B = [147 116 155 115 134 130 146 125 153 126 119 119]
Give the entry just right of 147.
Answer: 116
The entry just left of 125 -> 146

[[122 139 134 131 127 135 139]
 [148 128 133 120 131 128 131]
 [142 130 130 127 117 143 139]
 [135 130 122 132 149 119 122]
 [137 128 131 119 123 134 131]]
Counting starts at 1.
The entry directly above 143: 128
Give the top-right entry.
Answer: 139
The entry in the bottom-left corner -> 137
The entry at the centre: 127
Give the entry in row 1 and column 3.
Answer: 134
The entry in row 1 and column 1: 122
Give the entry just right of 117.
Answer: 143
Give the entry at row 3, column 1.
Answer: 142
Give the entry directly above the centre entry.
Answer: 120
The entry at row 2, column 1 -> 148
The entry just left of the largest entry is 132
Give the top entry of the column that holds the largest entry.
Answer: 127
The entry in row 1 and column 2 -> 139

Read these off the matrix that follows.
1) What is the last entry, reading row by row?
2) What is the fifth-last entry, reading row by row?
3) What is the entry just left of the smallest entry?
4) What is the entry just right of the smallest entry?
5) What is the smallest entry in the first row?
6) What is the fourth entry in reading order?
7) What is the last entry in the row that holds the smallest entry?
8) What is the entry in the bottom-left corner?
[[128 123 136 118 119 132 115 126 136 118 132 126 131 118 131]
 [136 121 118 133 122 133 133 115 118 116 135 130 124 133 125]
 [126 121 142 109 112 132 105 126 142 110 133 123 134 109 133]
 [114 130 140 111 126 119 111 138 140 133 116 119 130 111 128]
 [139 119 111 138 122 134 138 110 111 113 138 132 121 138 123]]
1) 123
2) 138
3) 132
4) 126
5) 115
6) 118
7) 133
8) 139

array([[118, 116, 135, 122, 140, 138, 131, 130, 123, 131, 120],
       [122, 133, 128, 116, 116, 115, 140, 118, 115, 141, 151],
       [121, 120, 144, 123, 142, 144, 120, 124, 139, 117, 120],
       [122, 117, 126, 125, 132, 131, 144, 131, 119, 142, 133],
       [120, 132, 137, 117, 132, 134, 121, 120, 150, 116, 128],
       [131, 127, 140, 129, 118, 119, 113, 120, 133, 111, 137],
       [128, 117, 148, 125, 129, 131, 121, 113, 122, 121, 136],
       [125, 121, 129, 131, 127, 124, 133, 141, 127, 132, 128],
       [122, 132, 118, 122, 123, 120, 130, 136, 129, 131, 128],
       [145, 123, 145, 144, 115, 120, 121, 118, 122, 120, 147],
       [134, 131, 129, 134, 125, 124, 116, 132, 127, 118, 123],
       [123, 129, 123, 119, 116, 113, 129, 126, 122, 130, 138],
       [136, 146, 120, 132, 127, 129, 130, 124, 124, 132, 133],
       [132, 132, 124, 132, 123, 122, 125, 134, 122, 128, 127],
       [129, 138, 123, 129, 123, 122, 124, 137, 136, 124, 126]])
The last entry, reading row by row -> 126
The fifth entry from the end, reading row by row?
A: 124
The top entry of the column that holds the largest entry?
A: 120
The smallest entry in the first row: 116
The first entry, reading row by row is 118
The last entry in the row that holds the largest entry is 151
The entry in the bottom-left corner -> 129
The largest entry in the first column: 145
The 3rd entry in reading order is 135
The second largest entry: 150
The fourth entry from the end, reading row by row?
A: 137
The first entry in the row that holds the largest entry: 122
The entry directly below the centre entry is 120
The second entry on the main diagonal -> 133
The second entry from the end, reading row by row?
A: 124
The entry just right of the centre entry: 133
The largest entry in the last row?
A: 138
The third entry on the diagonal from the top-right corner?
A: 139
The top entry of the column that holds the smallest entry: 131
The fifth entry in reading order is 140
The entry just left of the centre entry: 127
The third entry on the main diagonal is 144
The entry directly above the centre entry?
A: 131
The first entry of the smallest entry's row -> 131
The 3rd entry from the end, reading row by row is 136
The entry just left of 139: 124
The smallest entry?
A: 111
The entry just left of the smallest entry is 133
The entry at the centre: 124
The 4th entry, reading row by row?
A: 122

x =
[[113 135 116 135 130 130 118 116]
 [126 120 124 124 122 115 126 124]
 [138 136 135 114 134 121 129 131]
 [136 114 137 107 110 111 130 136]
 [128 126 122 127 133 105 133 121]
 [118 118 119 128 117 103 132 122]
 [139 137 133 117 140 123 128 129]
 [115 130 114 138 132 126 122 118]
 [146 138 137 112 144 104 139 130]
 [122 123 122 128 124 138 115 123]]
The entry directly above the largest entry -> 115
The 2nd largest entry is 144
The entry directly below the largest entry -> 122
Read off the smallest entry in the first column.
A: 113
Read off the third smallest entry.
A: 105
Read off the 2nd entry from the end, reading row by row.
A: 115
The third largest entry -> 140
The entry in the top-right corner: 116
The entry just left of 134 is 114
Read off the largest entry.
A: 146
The entry just right of 107 is 110
The third entry, reading row by row -> 116
Read off the entry just right of the smallest entry.
A: 132
The 3rd entry from the end, reading row by row: 138
The last entry of the largest entry's row: 130
The entry just left of the smallest entry -> 117
Read off the 2nd entry on the main diagonal.
A: 120
Read off the second entry on the diagonal from the top-right corner.
A: 126
The bottom-right entry: 123
The largest entry in the last column: 136
Read off the third entry on the diagonal from the top-right corner.
A: 121
Read off the entry just right of 120.
A: 124
Read off the top entry of the column that holds the smallest entry.
A: 130
The entry just right of the largest entry: 138
The entry directly below the smallest entry -> 123
The 2nd entry in reading order is 135
The first entry in the row that holds the smallest entry: 118
Read off the second smallest entry.
A: 104
